W: [ 68 135 128 129]
L: [191 120 128 125]
B: [ 86  87 133 131]
Y: [191 120 128 130]
U: [192 123 128 126]
gone B: [133 131  87]  [86]
gone B: [131  86  87]  [133]
gone W: [ 68 129 135]  [128]
gone W: [128 135  68]  [129]

M: [143 167 145 116  63 150  65 161 125 122 148 100 101 147]
N: [119 154 126 164 142  77 127 157  60 132  85 131 158 147]
A: [119 154 126 164 142  77 127 157  60 132  85 122  80 148]
Q: [128 161 115 136 162 119  98 164  91 115 148 100 111 130]
D: [143 146 145 116  63 150  65 161 125 122 148 132 101 147]
Z: [134 151 118  96  52 132  51 168 135 116 139  82  95 137]
X: [137 122 142 134 148 161 128 101 135 139 161 117 145 129]
gone Z: [139 135 116  51  95 151 134  82 118 137 132  52 168]  [96]
gone N: [164 142 127 157  85 131 126 154  77 119 147  60 158]  [132]
gone Q: [115 119 130 100 148 111 115  98 164 128 136  91 162]  [161]
gone D: [122  65 143  63 147 125 148 132 116 150 161 146 101]  [145]
gone X: [142 129 128 122 137 134 161 145 101 117 161 148 135]  [139]
gone N: [147 142  60 119 126  77 154 127 158 132 164  85 157]  [131]

T: [145 127 121 107 216 125 138  97 159 162 104  81 134 112 147 146 149 129
  96 132 137 134 116 145 155 106 132 144 154 140]
E: [162 106 114 116 183 133 122  85 150 144 127 150 139  82 132  95 165 122
  92 151 106 116 112 162 159 128 156 140 145 144]
K: [160  81 153 112  97 144 154  80 102  82 126 174 143 104 106 113 162  96
 119 103 110 104 144 169 104 131 142 126 144 125]
C: [157 115 112 125 202 130 125  88 156 157 122 128 137  88 140 111 161 127
  90 148 126 122 110 156 164 121 150 144 147 146]
G: [166  82 142 109 115 140 141  78 114  94 127 179 141  94 110  94 165 101
 111 140 104 104 133 170 116 135 151 126 145 130]
R: [169  87 130 107 136 137 130  79 128 109 129 178 141  86 117  84 166 108
 103 147 102 107 124 170 131 136 157 130 145 135]
F: [167  96 120 110 160 134 123  81 140 127 129 168 141  82 124  85 167 115
  96 151 102 111 117 166 146 134 158 135 145 140]
V: [150 123 114 131 213 129 130  93 159 163 114 104 136  99 146 130 156 130
  91 142 124 128 111 150 163 112 142 145 150 144]
gone E: [150 132 156 116 106 145 133 183 144 162 106 114 112 165 116 159 127 139
 144 150  85 162 128  92 122  95 122  82 140]  [151]
gone F: [ 96 160 102 124 115  81 145 110 146 123 166 111 167 158  85 120 140 140
 127 167 134 168 135 117  82 141  96 134 151]  [129]
gone T: [129 125 154 134 104 132 162 116 134 216 146 159 145 112 132 147  97 121
 138 137 145 149 140  81 155  96 107 144 127]  [106]
gone G: [111 140 101  78 126 104  94 166 110 133 116 170 151 145 130 135  94 165
 179  94 141 104 114 141 142 115 109 140  82]  [127]
gone G: [109 111 166 151 170  78 130  94 135 110 165 104 141  94 145 140 127 126
 140 116 104 114 179 141 115  94 101 133  82]  [142]
gone F: [102 120 127 158 166 135 115 110 134 117 160  82 123 146  85  81 167 111
 167 168 145 129  96  96 140 141 140 134 124]  [151]
gone V: [112 163  99 142 142  93 156 124 163 114 146 130 111 128 136 114 130 123
 145 131 213 159 150 150 144 150 130 129 104]  [91]

miruz: [144 163 101 122 145 178 139 189 113  97 138 126 177 142 147 144  87 128
 139 144 115 100 117 124 125 133 147 133 125]
dobu: [108 177 110 133 160 178 116 174 124 116 169 120 165 136 165 109  97 128
 125  92 100 124 132 123 145 132 147 112 100]
Leda: [156 104 128 111  98 105 147 103 124 116  74 138 105 136  93 168 147 130
 147 179 162 112 117 134  94 127 111 163 177]
Tet: [156  61 137 111  90  76 147  88 124 126  59 135  93 136  84 156 157 133
 139 179 162 112 157 138  94 125  99 163 177]
sus: [144 163 101 122 145 178 139 189 113  97 138 126 177 142  86 123  87 128
 139 144 115 100 117 124 145 121 123 112 113]
Ziz: [ 96 104 164 143 121  76 100  74 146 164 138 117  81 117 120  97 157 130
 103  92 123 172 148 132 145 124 111 102 100]
dukeg: [168 134  92 111 121 163 162 174 113  87  90 141 165 142 120 168 107 126
 154 179 138  77 107 124  94 132 135 112 164]
Fipov: [108 177 110 133 160 178 116 174 124 116 169 120 165 136 165 109 137 122
 103  75 107 160 143 124 166 125 135  92  87]
fuged: [ 96 134 155 143 129 105 108 103 146 155 169 126 105 105 138  97 147 122
 103  75 115 160 143 124 156 122 123 102 100]
gone sus: [ 97 121 142 145 128 123 144 163 112  87  86 101 113 145 178 189 123 100
 117 144 139 177 139 115 122 113 138 126]  [124]
gone dukeg: [111 134 142 124  87 163 126 154 138 135  94 168 132  90 141 162 179 168
 120 107 112 174 113 107 121 164 165  77]  [92]
gone dukeg: [132 112 179 107 154  77 120 111 138 107 113 134 135 162 142 164 126  87
 165 163  94 168 141  92 121 168 174 124]  [90]
gone dukeg: [163 138 168 179 134 111 142 164 141 132 107  90 120  87  94 168 124 154
 121 174  77 107 112  92 162 126 165 135]  [113]
gone sus: [ 86 145 128 145 112 138 123 139 100 189 178 177 124  97 139 115 163 123
 117 144 113 122 126 101 144 113 142 121]  [87]
gone miruz: [147 101 142 128 145 177 163 133 125 122 144 147 113 115 124  87 133 138
 178 139 189 125 144 117 144 139 126  97]  [100]

S: [196 156 195 195]
P: [156 160 176 185]
H: [156 155 176 195]
gone H: [195 155 176]  [156]
gone H: [176 155 195]  [156]
gone P: [160 156 176]  [185]
gone P: [160 185 156]  [176]
gone S: [195 156 195]  [196]
gone S: [195 195 196]  [156]

tokif: [ 97 133 110 162 166 151]
bikin: [154 119 117 154 162 145]
Gotat: [148 128 149 133 170 171]
nur: [167 100 118 197 211 117]
miped: [117 155  98 138 137 123]
vogok: [118 116 123 123 106 144]
ragum: [117 155  98  82  86 136]
gone nur: [118 197 167 100 211]  [117]
gone ragum: [155  82  86 117 136]  [98]
gone Gotat: [170 171 133 128 149]  [148]
gone miped: [155  98 138 117 123]  [137]
gone tokif: [133 166  97 110 162]  [151]
gone tokif: [133  97 166 151 110]  [162]
gone Gotat: [170 149 128 133 171]  [148]

Mulu: [142  76 182 201 109 167 110 174 187 153]
zati: [142  76 182 201 109 167 152 174 187 135]
bapin: [140  93 157 171 133 153 156 152 167 136]
gone Mulu: [153 109 182  76 201 167 187 110 142]  [174]
gone Mulu: [ 76 187 142 153 174 201 110 167 182]  [109]
gone bapin: [156 133 153 171  93 152 167 157 140]  [136]
gone Mulu: [182 109  76 167 174 201 142 153 187]  [110]

lof: [119 118 119 120 101 123]
Tuvuv: [141 162 111 217 152 112]
Bim: [126 156 114 198 160 115]
mab: [121  94 111 100 117 110]
gone Tuvuv: [141 152 111 217 162]  [112]
gone mab: [110 111 121  94 117]  [100]
gone Tuvuv: [141 217 162 152 112]  [111]
gone mab: [110 117  94 100 121]  [111]
gone lof: [123 118 101 119 119]  [120]
gone Bim: [126 160 198 115 156]  [114]

Nevo: [ 48  54  73 127 128 201 172]
zelo: [200 184 115  93 165 196 122]
Bune: [ 49 103  56 101 130 191 110]
Seka: [ 48  54  73 119 128 201 148]
tamo: [122  82 128  53 139 166 186]
zanip: [146 129 159  51 126 125 158]
Fov: [193 191 160 106 168  51  50]
pofus: [155  54 104 105  77  56 123]
Sot: [103 160 156 157 166 163 132]
petub: [ 69 163 156  68  99 166 151]
Bupom: [122  82 128 190 150 114 202]
nez: [198 124  86 139 122 192  81]
gone Nevo: [201  54  73 127 172  48]  [128]
gone zanip: [158  51 129 159 125 146]  [126]
gone pofus: [105  54  77  56 123 155]  [104]
gone petub: [166  69 151 156  99 163]  [68]

Mozug: [138 115 117 123 134 157 137 134 160 129 129 129 120 133 121 133 135 136
 130 128 105 123 162 119  72 137 149 124  96 152 136 122 119 128 130 129
 121 121 115 131 147 138 138 168 137 105 118 126 141 118 101 136 128 122
  82 124 112 163]
bosa: [112 108 102 139 131 128 124 154 138  93 124 161 125 138 127 136 130 117
 118 128 134 118 131 136 132 134 136 118  58 121 131 139 128 138 129 132
 112 118 121 114 141 133 137 135 129 205 129 127 115 140 141 152 115 151
  82 146 129 134]
tudef: [170 131 164 136 132 129 123 124  95 150 123 135 120 149 120 120 118 130
 123 129 129 130 172 110 126 127 121 122  75 115 134 125  99 132 143 120
  74 122 149 125 166 133  98 145 121  62 126 100 137 135 169 115 123 104
 174 139 121 121]
gone tudef: [122 135 120 149 129 122 120  74 123 123  95 126 125 132 134 126 120 125
  62 135 115  99 121 132 104 130 172 166 124 100 150 174 129 115 127 123
 137 123 131  75 136 130 121 143  98 149 164 110 121 120 133 145 118 129
 121 169 139]  [170]
gone Mozug: [129 134 129 163 133 119 157 160 124 162 129 133 128 118 115  72 134 124
 122 115 101 136 121 135 117 138 128 141 130 129 122 152 118 138 137 149
 119 168 112 137 105 137 130 121 121 138 128 136 123 136 105 147  96 131
 123  82 120]  [126]
gone bosa: [118 131 134 125 102  58 128 128 131 134 112 152 129 128 154 118 124 161
 112 115 121 117 129 114  93 140 141 118 138 146 138 141 132 133 129 135
 136 127 127 118 136 205 139 134 139 131 132 129 115 124 136 138 151 121
 137 108  82]  [130]
gone tudef: [125 134  75 120 118 130 123 145 115 129 120 174 127 166 135 125 122 130
 139 133 123 132 104 170 150 164 123  74 100 126 169 121 131 124  62 120
 123 137 126 121  98 115 129 149 132 122 129 121 136 120 149 121 172  95
 110 135 143]  [99]
gone tudef: [123 110 121 149 130 133 122 121 131 145  95 122 129 126 125  62  74 134
 118 104 137 123 115 132 120 132  99 129 126 120 129 125 135 149 123 166
 164 174  98 100 136 143 135 170 121 120  75 139 120 124 130 123 172 150
 127 121 115]  [169]
gone tudef: [121 126 100 170 135 123 126 125 115 120 149 129 166 174 132  62 137 130
 134  75 130  98 122 172 123 123 136 150  74 121 120 169 123 149 122 129
 143 120 120 145 125 124 121 164 131  99 133  95 127 139 115 129 132 135
 118 121 104]  [110]

Sos: [117 143 134 167 126 142 112]
Tira: [ 56  67 145 134 142 143 205]
daleb: [117 165 134 167 126 150 116]
gone daleb: [117 167 165 134 150 116]  [126]
gone daleb: [117 165 116 134 150 126]  [167]
gone Tira: [145 205 134  67  56 143]  [142]
gone Sos: [134 117 126 143 142 112]  [167]
gone Tira: [143 205 145  67  56 142]  [134]
gone daleb: [165 167 116 150 126 134]  [117]
gone Sos: [143 126 167 134 112 117]  [142]

pokas: [126 211 149 188  87  78 109 100 103 198 135 111 157 143 115 135]
Tirat: [126 160 147 128 125 145 114 110 122 142 105  88 134 159 115 120]
Gada: [142 122 147 117 122 122 124  97 122 131 110 124 146 136 128 120]
gigu: [124 160 147 139 122 116 124 138 122 130 154 111 127 136 115 126]
fove: [133 160 136 154 173 202 163  91 118 122  83 109 172 136 130  89]
Vaka: [219 151 139 113 175 102 145 104 214  74  57 106 121 136 119  87]
Kib: [126 160 156 120 140 124 101 126 122 140 149 154 129  89  85 120]
Bori: [126 160 156 120 140 124 101 126 122 140 106 111 146 136 115 120]
Fak: [126 204 147 187  40 123 131  90 102 173 114 108 173 145 115 148]
dib: [126 160 147 139 122 109 124 123 122 126 140 111 129 136 115 130]
Vel: [111 159 161 139 141 120 113 104 122 149 114 129 152 136 120 107]
gone fove: [122 109 154  89 160 130 173 136  91 133 136  83 202 118 163]  [172]
gone Gada: [136 122  97 122 110 146 147 122 131 122 120 142 124 117 124]  [128]
gone Fak: [126  40 114 108 131 123  90 148 173 145 102 173 115 204 187]  [147]

tikil: [121 115 128 114 104 131  96 145 170 109 149 144 134 124 105 144 102 125
 104 122 105  72 169 214 209  96 157  82 131 123 104 106 121  79]
pip: [112 130 125 140 162 197 164 178  81 191 135 131  82 134 103 131 112  94
 170 116 166 144  69  97  87 137 122 181 128 127 152 116 132  91]
ruza: [133 160 113 120 100 112 114 114 191  91 124 117 139 127 100 123  88 164
 120 136  80  48 157  90 194 115 176  94 128 166 120 146 109  92]
rek: [102 129 109 172 199 164 176 177  46 194 135 123  90 134  89 114 127  95
 152 132 137 167 109 130 118  85 134 130 153 125 178 116 157 116]
vidu: [165 131 122 144 154 213 152 177  82 180 131 131  85 129 113 137 115  92
 166 116 168 140  60  89  75 143  91 194 127 127 150 126 129  90]
kolat: [126  88 137 127 117 143  94 148 163 108 155 156 129 116 116 151 122 117
  95 121 118  80 169 209 209  82 149  85 128 107  98  90 134  78]
Zeteb: [169 160 146 129 134 171 105 132 122 148 132 109 140 118 166 146 148 130
 188 121 171 131  68  43  50 138  78 146 100 154  96 148  95 126]
gone vidu: [131 177  60 113 168 131  92  91 165 140  90 122 129 180 127 150 144  82
 137 129 126 131 127  89 194 143  85 154 152 115 213  75 116]  [166]
gone ruza: [114 123 120 133 194 114 120 100 139 164 146 113  92 124  80 160 120 100
 112 157 117  88 176 128  94 136  48 109 191  90 115 127 166]  [91]
gone Zeteb: [132 134 171  50 148 105 146 148 148 118 132 166 126 131 146 171 100  96
 109 154 130  43  95 188 140  68 160  78 169 146 121 138 122]  [129]
gone vidu: [ 82 177 113 194 129  89 165  60  85 126 180 140  75 168 127 143 122 144
 116 154 129 131  92 131 127 152 137 115 166 213 150 131  91]  [90]

Ramup: [188  91  92 105]
Zedo: [158 160  83 159]
Futot: [ 66 106 197 196]
zomu: [146 115 132 101]
gone zomu: [146 132 115]  [101]
gone Zedo: [ 83 160 159]  [158]
gone Futot: [106 197  66]  [196]
gone Ramup: [105  91 188]  [92]
gone Futot: [ 66 196 106]  [197]
gone Ramup: [ 91 105 188]  [92]
gone Futot: [196 106 197]  [66]

nerak: [106 132 127 104 103 130 183 202 188 143 114 110 131 141 115  71  57  71
 123 158 157 142 127 142 172 199 172 124  80  79 100]
gem: [126 104 101 134 179 205 171 140 108 111 133 142 113  76  67  81 125 159
 164 139 127 142 179 189 175 119  76  77 107 125 116]
nif: [133 134 154 174 160 108  63  53  91 126 133 114  98 115 163 204 206 157
 121 106 123 142 161  95  61  56 101 149 167 152 129]
maped: [128 171 183 163 136 132 152 172 158 116  69  63  79 122 134 120 102 111
 149 199 214 167 127 109 120 140 135  94  60  57  89]
tolo: [146 101  59  64 102 130 130 112 103 122 166 201 200 155 116 110 128 140
 123  84  47  71 111 103 165 148 128 136 168 181 180]
Bib: [ 61  67 100 132 129 106  99 127 175 205 193 148 114 111 129 142 120  82
  44  73 117 156 162 146 127 137 175 190 163 128  80]
pud: [184 166 134 133 159 180 162 110  69  66  47 124 134 117 100 112 158 209
 201 170 124 104 122 141 131  92  48  54  96 143 167]
Pab: [188 197 179 133 109 118 137 138 110  64  48  81 133 160 156 136 128 151
 191 192 157 110  78  86 110 125 110  87  77 109 155]
gel: [105 138 182 208 180 136 109 115 135 140 108  67  56  77 130 165 158 138
 127 147 178 196 167 115  76  82 107 125 114  85  75]
zuteb: [177 129 109 118 137 136  96  70  65  91 137 166 155 134 129 156 180 182
 156 107  71  77 111 125 111  94 167 148 128 135 172]
leg: [177 129 109 118 137 136  96  70  65  91 137 166 155 134 129 156 180 182
 156 107  71  77 111 125 111  94  88 116 164 196 184]
gone pud: [159  92  69 110 112 143  54 170  96 124 100 104 141 131 162 201 122 133
 180 184 167 158  66 209 134  47 124 117 166 134]  [48]
gone tolo: [ 84 123 200 103 148  64 140 128 122  59  71 180 165 103 136 101 110 168
 201  47 116 130 130 166 128 155 146 111 112 181]  [102]
gone maped: [132  60 120 128 134 127 120 109 152 158 102 163 199 172  57 111 135 167
  79 122  94 140  63  69 171 183 214  89 136 149]  [116]
gone maped: [ 57 120 127 122  94 199  60 116 214 149 132 109 134 128 136  89 167 158
 163 171 111  69 152  63 140  79 172 102 135 120]  [183]
gone nerak: [123 172  80 132 157 106 142 124 188  79 104 127 110  57 142  71 100 127
 202 172 103 130 131 115 183  71 158 199 114 143]  [141]
gone nif: [129 149 142 114 123 204 174 106 167  56 133  53 101 121  95 126 134 115
 154 133  61  91 157 108 161  98 152 206 163  63]  [160]

pebu: [101  98 139 102 105 116 108 123 177 105 115  90 113 141 101 133 101 123
 145 139 157 140 155 130 134 138 115 101 161 109 179 132]
karil: [148 138 161 184  82 106 105 170  99 158 169 131 114 126 170 114 111 191
 115 126 166 149 188 151 178  82  75 153 115 147 113 135]
Duror: [112 183 116 113 135 110 134 142 123  94 103 164  90 142 130 169 132 162
 110 132 176 153 202 126 128 143 117 114 101 134 107 142]
sed: [140 144 143  94 155 138 144  65 182 159  93 144 149 107  88 129 138 146
 115 169 141 169 154  78 111 126 113 161 102 110 143 111]
nufab: [101  98 139 102 105 116 108 123 106 105 115  90 113 141 101 133 101 123
 145 139 120 124 105 136 123  92  55 162 142 150 126 150]
sefa: [ 90 105 147 136 127 172 151 110 113 122 102 117 128 113 145 122 144 145
  97 114 139 150 117 116  87 102  93 129 107 116 125 103]
gone Duror: [132 134 112 101 176 130 132 128 116 103 114 142 142 202 169 162 142  94
 135 113 143 134 110 110 117  90 183 126 107 164 123]  [153]
gone sefa: [102 147 122 139 128 150 125 151 116 144 117 145 113 102 103 122 136  90
 113 107  87 172 105  93 114 110 117  97 116 129 145]  [127]
gone karil: [131 115 170  82 111 114 135  99 114 115 153 188 169 151 106 161 149 147
  82 184 138 178 191 126  75 105 113 166 158 170 126]  [148]
gone sed: [144 111 113  65 129 115 169  94 110 154  93 143  78 111 159 140  88 138
 107 143 126 161 144 149 155 169 182 146 141 138 144]  [102]
gone karil: [126 111 151 158 138  82 149 114 114 148 106  75 191 113 131 169  99 161
 170 184  82 147 166 170 135 115 115 178 126 153 105]  [188]
gone karil: [ 82 148 114 170 147 191  82 115 149 126 138 126 135 106 153 184 161  99
 111 105 188 131 166 151 170 158 113  75 169 114 115]  [178]

zitu: [106 126 143  81 135 176  87 119 115]
fuzak: [136 158  88 108 160 161  69 151 142]
Feb: [122 124 111  80 129 159 110 127 139]
lemu: [154 105 105  91 145 176  75 143 133]
boz: [ 96 160 152 101 140 164  74  90 103]
napo: [ 87 158 130  85 150 178 106 142 124]
Bakip: [130 118 119 104 103 195  85 114 105]
tuki: [138  89 126  76 130 190  90 138 124]
bek: [138 108 136  82 173 186 102 148 124]
veg: [ 96 155 126  84 152  91  90 139 128]
zil: [132 173  78 125 137 163  63 139 132]
mosu: [ 91 161 101  94 138 194 118 169 127]
gone Feb: [159 127 122  80 124 110 129 139]  [111]
gone veg: [ 84  91 139 152  96 155 126 128]  [90]

remu: [132 124 125 142  83 135 123 123 126 125 126 101 128 118  99 129 169 117
 120 162 135 134 129]
dal: [140 134 131 109 127 128 132 124 135 133 140 107 129 124 111 131 143 153
 134 152 123 138 122]
kifib: [123 121 144 116 103 136 123 102 117 130 128 120 120 130 113 162 112 166
 104 150 125 109 113]
nofi: [126 123 130 121 121 117 119 104 133 135 112 117 132 119 145 145 107 123
 104 119 137 138 142]
Zivi: [134 124 144 127 147 123 141 126 125 133 140 118 126 134 127 155 142 131
 141 125 116 130 119]
kibed: [122 127 121 113 147 124 130 125 131 124 149 146 121 120 135 125 175  61
 139 126 120 142 136]
gone kifib: [123 144 120 130 117 166 130 102 136 125 109 162 120 112 113 116 128 121
 103 113 150 123]  [104]
gone Zivi: [127 141 123 142 147 119 155 124 126 116 127 134 134 126 118 133 144 125
 130 125 141 140]  [131]
gone remu: [129 117 120 123  83 169 128 101 126 129 135 124 126 134 142 132 123 125
 118 135 125  99]  [162]
gone Zivi: [147 127 125 155 130 141 134 141 118 116 125 134 144 119 126 123 142 127
 126 140 131 124]  [133]
gone kibed: [175 121 149 120  61 122 130 126 124 142 131 135 146 127 120 125 121 136
 113 147 125 124]  [139]
gone Zivi: [147 125 126 141 140 133 134 126 127 141 118 125 134 130 119 155 144 124
 123 142 116 127]  [131]

